Each row is where one point has got to under a steady rotation. How many ticks took it there?
The counts run from 0 to 343.
[102 146  86 132 114 157 143 181 152 122  97 122 104 123 145 122 125 113
 183 117 134  96 181 106 100 141 172 123 141 105 159 110 151 118 155 157
 121 111 160  73 119 120 143] : 34
[ 81 149 105 141 136 128  93  94 155 120 151 150 137 140 132 154 137  92
  98 129 150 175 136 126 133 126 105 110 125 149 144 141  62 153  99 100
  88 150 112 187 162 138 126] : 100
[131 148 100 132  92 139 141 192 152 114 109  95  97 109 136 137 119 132
 175 121 139 113 178 106 105 140 166 112 166 108 174 132 155 125 141 159
 131  88 159  88 136 121 148] : 31
[ 67 144 103 123 150 165 156 156 143 121  89 136 126 142 149 122 125 113
 179 105 110 103 181 131 103 144 169 148 109 100 128 101 135 129 162 137
 118 159 147  75  99 113 130] : 38
[118  93 153 131 140 155 122 108 107  93 162 133  93 161 103 159  84 114
 141 131 141 100 105 127 161 103 154 178 162  96 161 139 121 164 130  98
  79 135 142  88  94 138 142] : 18
[ 72 147 138 173 145 123  94 133 135 129  70 145 115 149 140 133 138 121
 125  86 114 175 166 168 129 144 117  96 103 107 121 107 135 125 127 137
  96 181 154 126 175 117 108] : 317
[137 146  77 128 148 134 103 124 133 146 158 116 148 126  97  79 122 141
  96 173 131 116 118 130  89  92 152 162 122 176 154 133 139  84 105 180
 101 103 140 150 131 114  93] : 113
[138 138 144 127 104 121 168 126 103 160  98 147 119  68 127 175 149 111
 125 145 157 128 161 162 136 118  81  68 130 116  95  83 177 127 157 135
 138 134 114 147 112 126 125] : 185
[138 126 132 135 151 142 115 112 146 149 123  59  79 100  96 141 110 135
 155 177 122 141 158 159 158 146 143 106 156 128 191 134 115 104  87 136
 121 119 137 166 163 127 156] : 342
[143 147 120 130  90 126 144 195 139 106 116  76  95 107 131 153 110 148
 167 117 138 121 178 119 117 137 160 115 180 112 173 153 151 135 128 147
 133  88 150  98 145 122 149] : 29
[104 137 104 142 119 128  88 102 172 131 159 158 127 150 130 151 147  86
  95 104 158 150 114 108 122 123 129 111  96 167 132 133  58 154 113 109
  84 157 108 160 167 148 128] : 97
[148 148 126 114  68 103 131 150 141  84 120 151 162 133 149 155 109 131
 131 184 119 177 110  82 140 111 166 152 165 155 129 170 119 132 115 131
 131  79 160 111 132 125 121] : 245
[166  98 105 104 104 140 165 103 184 149 112 140 150  86 110 194 154  80
 139 121 128  82 117 114 133 126 145 100 129 122  99 142 112 109 175 149
 112 124 144 127  98 131 120] : 228
[142 122 116 158  79 117 117 114 172 135 133 134  88 145 107  64 112 144
 103  86  66  82 117 133 128 111 108 108 124 134 108 146 112 125  90 129
 127 112 132 126 178 165 147] : 131
[113 143  95 163 138 147  76 164 165 124 123 116 100 158 133 130 138 130
 137  41 139 113 136 152 107 146 160 102  92 131 150 108 150 104 141 161
 112 150 140 121 167 126 134] : 311
[178  98 138 148 108 130 122 113 161 146 122 106 138 109 133 131 146 122
  88 122  64 140  94 104  94 136 155  94  81 160  92 119  87 144 112 158
 130 170 130 121 170 125 129] : 89
[107 110 126 122 139 150 133  91 151 100 115 168 125 137 124 177 142 139
 140 125 102 144 133 107 185 113 178 157 130 127  88 204 105 131 130  77
 124 125 132 155 124 112 107] : 237
[145 137 175 106 159 122 128 139 110 118 130 115 108 136 126 177 152 147
 150 137 164 153  67 139 204 104 179 139 112 147 123 143 140 115 130  96
 145 153  90 143 113 110 112] : 199
[162 116 129 146 150 155 108 151 111  97 132  38 116  98 135 127 112 147
 132 108 106 109 102 144  85 149 147 106 152 102 171 117 135 134 105 176
 140 164 118 146 147 110 148] : 303
[ 99 131  84 114 127 137 143 140 134 102 176 146 169 173 141 121  91  93
 135 158 120 126 115  89 112 109 135 161 165 122 162 126 104 154 145 128
 111  92 166  89  69 134 123] : 252
[136 144 134 142 103 127 138 160 124 119 120 128  73 149 150  64 109 120
 168 123  97  91  90 129 154 119 119  81 130 110 135  73 146 120 106 119
 167 127 110  91 128 150 169] : 170
[ 98 135 140 129 153 161 127 134 101  98 147 102 101 118 161 156 123 123
 144 171 137 182 145  92 129 141 167 133 131 131 163 124  80 186 106  93
 131 161 101 148 135 111 153] : 62
[109 121 135 140 141  99 121  96 169 146 106  70 142 148 101  98 110 153
 112 126  63 113  71 152 143 140  83 128 138  95 152 144  98 110 128 159
 134 148 153 148 152 157 125] : 124
[154 145  83 130 134 142 106 114 126 133 158 120 151 105 108  92 108 134
  97 193 114 137 145 139  93 101 144 137 144 177 144 134 137  90  76 168
 109  95 139 174 141 111 110] : 110
[144 109 112 127 113 134 166 149 143 117 138  66 155  95 129 156 121 174
 105  93  77 100 148 113  78 132 119 131 162  96 123 179 132 161 152 156
 157 108 145 137 118 119 123] : 263
[149 149 119 113  69 107 128 152 143  87 129 152 163 139 150 150 103 123
 131 187 124 168 108  76 136 110 164 148 165 153 133 159 119 132 121 135
 127  77 165 103 123 131 123] : 246
[172 102 129 147  96 130 108 114 170 144 141 123 131 118 130 131 146 111
  87 113  91 133  86 101  96 127 160 100  77 173  96 118  81 142 112 153
 117 161 123 120 172 136 133] : 91
[ 89 143 152 172 136 120 103 121 119 124  61 142 124 135 142 130 128 119
 120 117  96 184 167 170 125 141 116  93 110 110 110  99 132 129 110 138
  95 185 153 120 174 114 110] : 319
[ 86 145 106 142 131 127  90  94 162 124 154 154 133 144 131 152 142  89
  97 120 153 168 130 120 131 122 113 112 114 155 140 142  59 151 107 103
  84 153 111 182 163 142 125] : 99
[155 112 135 128 116 151 152 105  98 157 104 163  98  63 121 162 147 103
 130 172 150 106 145 143 142 113 112  82 121 115  93  71 184 113 157 135
 133 135 122 146 107 119 132] : 188
[ 85 165 110 150  78  99 125 136 151 131 126 167  89 144 114  67 140 137
 101  83 134  95 146 119 114  91 101 133 119 141 108 151 109 144 102 114
 100 126  97 127 175 159 121] : 136
[120 127 142 133 157 131 114 106 139 151 129  58  85 105  90 160 111 129
 145 172 141 148 149 163 161 144 123 118 156 121 195 133 107 122 102 127
 106 133 131 172 161 134 147] : 340
[101 145 163 139 127  92 123 147 108 142 102  86  75 141 114 113 134 194
 134 152 138 132  74 125 177 125  97 137 133  95 159 126 172 129 159 132
 169 125 128 140 149 146 133] : 162
[139 153 128 115 138 152 130 159 113  95 153  72 137 109 170 160 106 130
 145 167 127 180 150 125 108 149 173 117 139 161 166 121  98 154  91 124
 153 137 103 154 132 107 161] : 66
[129 135  96 160 133 150  79 164 166 123 128 107 103 152 134 129 134 134
 137  44 138 105 128 153 101 146 163 101  97 134 155 107 152 100 138 168
 119 150 136 123 167 126 141] : 310
[122 146 162 130 102 105 138 134 106  90  59 164 151 113 121 163 131 145
 120 115 127 145 144 158 136  99 146 155 146 115  76 167 171 118 128 142
  90 145 144 111 133 105  76] : 5
[113 124 139 121 123 133 133 109 143  90 108 159 135 132 133 175 136 154
 132 141 102 166 130 100 180 109 180 162 140 133  93 213 107 135 116  83
 128 117 134 154 134 109 106] : 239
[ 91 109 135 147 136 167 112 119 110 124 154 145  74 132 141 168 132 115
 126 164 154 161 144  70 132 133 162 141 105 129 147 113  93 198 145  90
 114 150 125 121 141 131 157] : 58
[132 125 108 144 105 130  92 106 176 137 160 153 126 142 127 143 151  87
  89  99 143 136  98  99 113 119 143 109  81 175 119 125  66 152 121 125
  91 157 110 140 168 147 133] : 95
